A: rows in 3 groups, each row roughly a mix of its group's directions
A (92 x 19)
[[-51  29 -15   5  28  19 -11 -15 -16 -19 -33 -23   5  25  33   7 -27 -42
    8]
 [-43   1  12 -12  18 -33  31  15  32  30 -41   2   0  37  38   2  21 -15
   -4]
 [-14 -32  29  -9 -26   4   1 -36  21  54 -16 -13   3 -11 -18  48  32  -3
    3]
 [ -6  -2  50 -18  18  15  12  36  -3   7  27 -12 -10 -29  -5  39  13 -40
   41]
 [-21  35  -3   5  26 -15  -4 -18  17  -7 -19 -10 -39  41  20 -19 -28 -30
   50]
 [ -4 -30   8  10 -40 -27 -28  13  23  48  19  -7 -11  10 -42  -3  17  34
   25]
 [-11 -28  -5   3 -36  30 -15   4 -21  22  37 -15  36 -29 -19  52  -4   5
  -24]
 [ 24   2 -26  -2  28 -12 -25  36 -21 -43  14  11 -30   5  -4 -57 -12  25
    7]
 [ 18   3   9 -42   9 -10   7  34 -18 -19 -17  16  18 -34  22  -1  24  12
  -65]
 [-70   9  -1   0   1   6 -10 -24  -6  44  16 -14   7  38  31  32   1  -5
  -15]
 [ 28  -3 -37 -27  -2  -4 -12  35 -29 -38   0   7  12 -27  14  -8 -25  15
  -56]
 [-31   9  16 -11  53  -4 -11  24  -6 -24 -50 -12 -22  13  16 -27  19 -27
   29]
 [ 29 -36 -25  29 -24 -13  11  43  21   1  33   1  -2   3 -36 -11 -25  10
   42]
 [-14  37  21  21  -8  16  43   9  13  -3   1  -6  38  -2  15  33 -23 -56
   21]
 [ 35  -2 -19  23   3 -25   6   5  17 -25 -24  24  -7  17 -17 -70  11  36
    4]
 [ 20  -9  11 -19   8 -11  13  79 -10 -28 -11  10  25 -35  -1 -12  19   0
  -26]
 [ 17  12 -17 -35  13 -19 -37  55 -31 -33  19   2 -22 -16  10 -23 -20  16
  -22]
 [-32  -3 -30  -1  -2 -34  10 -20  30  23 -53   0  -1  49  31 -12  -5   5
  -20]
 [ 22  22 -18  -3  34   2  10  50 -19 -59   9   6  -6  -8  17 -28 -33 -21
   10]
 [ -5  18  34  -8  44  -6  51  46   1 -16   4  24  11   1  33 -15  32 -16
   -6]
 [-14   6  -5  30 -13  31  -2 -88   5  18  -2 -10   1  18  -8  20 -10  -8
   17]
 [-16  53 -22  22  12  -2  21  15  -6 -24  30   9  13  34  37 -17 -46 -19
    2]
 [-37   7  -2  17 -42 -19   6 -18  27  60  25  -4  16  37   7  28 -11   8
   -3]
 [-59  20   8 -14  34  11   1   1 -22   0 -26  -4  21  16  46   6  22 -14
  -39]
 [-15  -8  33 -17  51  -4  10  36  -6 -18 -40   7  -4  -6  12 -27  56  -5
   -1]
 [ 31   7 -12 -25   7  13 -27  30 -41 -33  53   0 -17 -35  -1   6 -30   5
  -13]
 [ -5  32   7  11  14 -22  18 -17  31  11  14   3 -41  42  16 -13 -25 -21
   55]
 [ -3  -1  50 -19  18 -18  15  45  12  26  45   6 -29  -3   0  11  26  -6
   37]
 [ 20  12  15  30   5  -8  59 -10  43 -10 -40  14  12  12  -1 -17   5 -28
   36]
 [  7 -15  -4  10 -30 -39  41  36  53  31  -1   0   4  18  -4  15 -21 -16
   31]
 [  2  10 -24 -19  14  15 -42  24 -53 -38  22  -1   2 -20   9 -15 -13  20
  -43]
 [ 47  -8   1 -32 -29  -1 -10   9 -15 -10   2  10  17 -52 -12  14   6  23
  -56]
 [-63   3 -22   4  24 -17  -4  28  -7  10 -11  -1  12  49  39 -22   7  11
  -25]
 [-43  35   6   1  35  31 -19  -4 -28 -23  -3 -24  -5   8  22  13 -22 -47
   26]
 [-42  -5   2   5  20 -19  38  44  26   9 -39  -7  17  29  29   4   4 -35
   16]
 [ -1 -26 -17  -7 -32 -26 -50  36  -8  23  35  -6 -11   1 -29 -12   0  47
  -10]
 [ -1 -31  11  11  -8 -38  36  46  46  34   6   8  -6  23  -9  -6  15   4
   35]
 [-14  30  26 -49  35   5  -6  21 -32 -17  -4   3  -3 -23  40  12  17 -14
  -42]
 [-40  53  -7  14   2  26 -15 -15 -35  -8  40  -3  25  17  29   8 -25  -8
  -24]
 [ 35  -6   4  -6  20   3   9  65 -12 -53 -17   5  10 -38 -13 -23   2 -15
    8]
 [-71  -4 -10  19  26  11   4  -6 -12  15 -16  -3  26  43  31  -8  25   4
  -22]
 [ -7  -5  40  18 -32   3   2  26  21  28  12 -18  17 -17 -38  32   7 -26
   51]
 [  5  52  22 -42  13   4 -13 -25 -11 -19 -26 -11 -21 -21  28  24 -21 -41
   -7]
 [ 54  10 -19  30 -26   2  12 -36  22 -18  12   7 -13  -2 -28 -12 -42  -4
   38]
 [ 32 -32  26   6 -23 -12  26  21  38   8 -40  -1  12 -28 -38   9  23 -14
   30]
 [ -8  42 -16  13  27   7 -17  30 -30 -40  43   3 -10  17  15 -34 -34  -5
   16]
 [  3  57   9   3   6   4  25 -43  14  -5  12   2 -16  17  29  15 -40 -40
   25]
 [  6 -29 -52  24 -28 -24  -8  28   5   3  13  10  17  24 -13 -34 -15  47
  -23]
 [ 40 -22 -31   0 -34 -28 -18 -15  14  16  28  13 -26   7 -24 -21 -14  52
   -8]
 [-51  24  16   1   2  28 -33 -30 -28  26  48 -18  -5  13  11  33  -4  -7
    4]
 [ 22 -35 -18  46 -26  -6  12  34  24  -4   4  -2  16   3 -46 -20 -11   5
   46]
 [ 24   5  34 -42  25   3  -1  42 -18 -33 -26   2  -2 -51   2   3  25 -18
  -14]
 [-46 -32  30  16  35  22  21  36  -8  14   7  -4  21   5   0   6  52  -9
   17]
 [-35   1  17  31  31  10  24  14  14   7  18  -9 -11  33   4   0   0 -34
   67]
 [ 46 -22 -14  -6 -21 -27 -31  22  15  -9  -2  -7 -38 -14 -42 -21 -20  15
   38]
 [ -1 -18 -42   4 -14 -50  -5  35  26   3 -37   4  -3  33   2 -41 -12  25
   -9]
 [ 25  11   6  25   9 -16  30  47  26 -26  -1   6  -6   6 -14 -30 -18 -25
   59]
 [ 17  -3  -7 -21 -18   9   9  45 -16 -24 -12  -6  43 -47   5  32 -17 -21
  -41]
 [-28  -5  22 -17  16  12 -20  14 -11  20  44 -25 -35  -3   1  41 -12 -30
   47]
 [-47  19  25  15  25  25  20  -8   0  -7 -46 -14  30   8  19  14  18 -47
   13]
 [-15 -15   7  -6   6 -47  24  62  34  14 -37   8   6  22  10 -24  24   4
    2]
 [ 39 -21  15  21 -33  27  15 -50  11  16  27   4   7 -28 -40  28   6   7
   16]
 [-28  42  -4  -5  25  18 -56 -23 -34 -24   4 -20 -30  12   9 -12 -24 -14
   19]
 [ 37 -14  -6  24 -10 -31   6  28  28 -13 -18  16  -7   8 -35 -57  12  27
   27]
 [ -8  10  35 -31  45 -25   2  52   6 -11 -17   0 -35   0  16 -16  22 -21
   30]
 [-39  33  -3 -21  40   1 -22  39 -27 -32 -22 -16  -5   8  35  -8 -16 -33
   -1]
 [ 19  -3 -10 -29  57  19 -14   6 -37 -53  -7   2 -34 -20  16 -21  -2  -6
   -5]
 [ 35  21 -25   9  -8 -33  34  -1  19 -13   6  37   6  22  20 -43 -12  32
  -34]
 [ 44 -15 -24   0  22 -28  26  19  21 -35 -34  22 -21   7   1 -52  -1  12
    7]
 [ 24   9 -15  30  14 -17  50  41  18 -26  17  29  11  22   9 -45 -11   5
   14]
 [-30   2  11  14  -6  -8 -40   0   0  34  53 -12 -33  29 -20  -5   0  17
   46]
 [-32 -14  -7  26  -3 -33  20  16  44  26 -38  -5   1  47   1 -19   6  -7
   35]
 [-14  46 -18  15   9  -7   9 -11  11 -13   7  -8 -17  37  26  -4 -56 -36
   37]
 [-34 -21 -23   2  19 -13 -31  75 -12 -17 -13 -21  -3  15  -3 -23  -9  -6
   22]
 [-34  36  13  -7  32  41 -11 -18 -38 -14  31 -14  -3  -4  29  29 -16 -35
    3]
 [-11 -53 -33  15 -16  13 -34  27 -23  -6 -16 -13  33 -13 -32 -10  15  32
  -25]
 [-21 -19  27  13  -3 -23  47   2  48  45 -22   7   8  26   4   9  35  -7
   21]
 [-26 -16 -42  27 -11 -30   9  -3  36  17 -37  -8  -1  54   6 -19 -24   0
   20]
 [ -8 -20  -5   5 -45   8 -16 -44   4  51  39  -7   6   1 -16  42  -4  24
  -15]
 [ 13  17   0 -45  16 -24 -33  48 -28 -26   2   8 -17 -19  15 -26   5  22
  -39]
 [ 12 -27  -1  22 -22 -34   5  18  39  32  22   5 -23  25 -31 -20   3  24
   47]
 [ 66  24   4 -26 -16 -30  -7 -24  22 -14 -10  12 -45 -18 -11 -16 -23   6
   12]
 [-48  32  28 -13  48  15  14  10 -14 -10 -19  -7   5  10  42  11  14 -42
    2]
 [ 44 -18 -49  -7 -23  -3 -15   4 -15 -15  44   6 -13 -14  -9   2 -47  27
  -21]
 [-27 -29  -7   6  -8  40 -29 -31 -31   2 -30 -17  37 -20 -14  20  27   9
  -37]
 [ -1   8 -42 -20  33  -3 -18  -8 -32 -27  12  12 -24  18  36 -30 -18  26
  -42]
 [ 15  -4  34  -5 -15  14  22 -60   9  27  -9  17  17 -20  -5  21  46  17
  -34]
 [-29  31 -19   8   0  14 -10  16 -13 -15  17 -25   6  11  18  27 -60 -48
   25]
 [ 24 -46  32 -22   5   4   8   7  16   8 -34 -12 -18 -40 -29  27  30 -20
   31]
 [-28  19  20 -10   8  40  -2   5 -27  -8  10 -23  22 -27  14  54 -14 -50
    2]
 [-13  -4  38  19  -9   9  25 -54  33  38 -25  -3   3   9 -14  21  33 -15
   30]
 [ 35  19 -13  11  33   0  27  22  -2 -61 -26  18   1  -4   8 -49 -11 -12
    7]]

which group is each row in? (one row of each group first)
[  7 -38   0 -40 -17   9 -12  -3 -14  13 -24 -10  15 -43  -2  44  17   6
 -52] : W
[ 31 -12 -24   2 -29   2 -13 -59   2  22  47   7 -28   4 -15  12 -24  33
  -5] : Z
[-49   2  -8  19  32 -11  21  60   1   0  17   0  11  42  28 -18  -3 -13
  18] : C

[  8  -9 -43  13 -19   2 -16 -44   2  13  43  -7 -32  25  -4  11 -52  11
  19] : Z
[ 16 -16  19   7   8  -8  54 -32  47  13 -49   8  -7   7   1   6  20 -24
  28] : W
[ 27  18  24   9 -18  28  35 -16   3   3  49   3  13 -29  -5  47 -23 -31
  18] : C
[ 29 -37 -41  25 -33 -12   2  26   3  -3  19  15  25   0 -27 -26  -6  46
 -23] : C
[ 16 -14  12 -30   7  20 -30  26 -31 -33 -37 -16  11 -57 -18  11  16 -12
 -18] : C
[-38 -10   1  30  11  -7  31  36  29   6 -33 -13  19  31   4  -2  -1 -37
  45] : Z
[-23  -7  29  27  -8   1  28 -47  38  44 -20   0   5  26  -8  11  32  -7
  30] : Z
[-44   2 -19 -19 -27 -21 -40 -13  -1  48  21 -18 -14  29  16  28 -22  15
 -19] : C
[ 17 -31   5  18 -19 -35   2   3  43  29 -12   7 -22  20 -36 -29  22  28
  38] : W
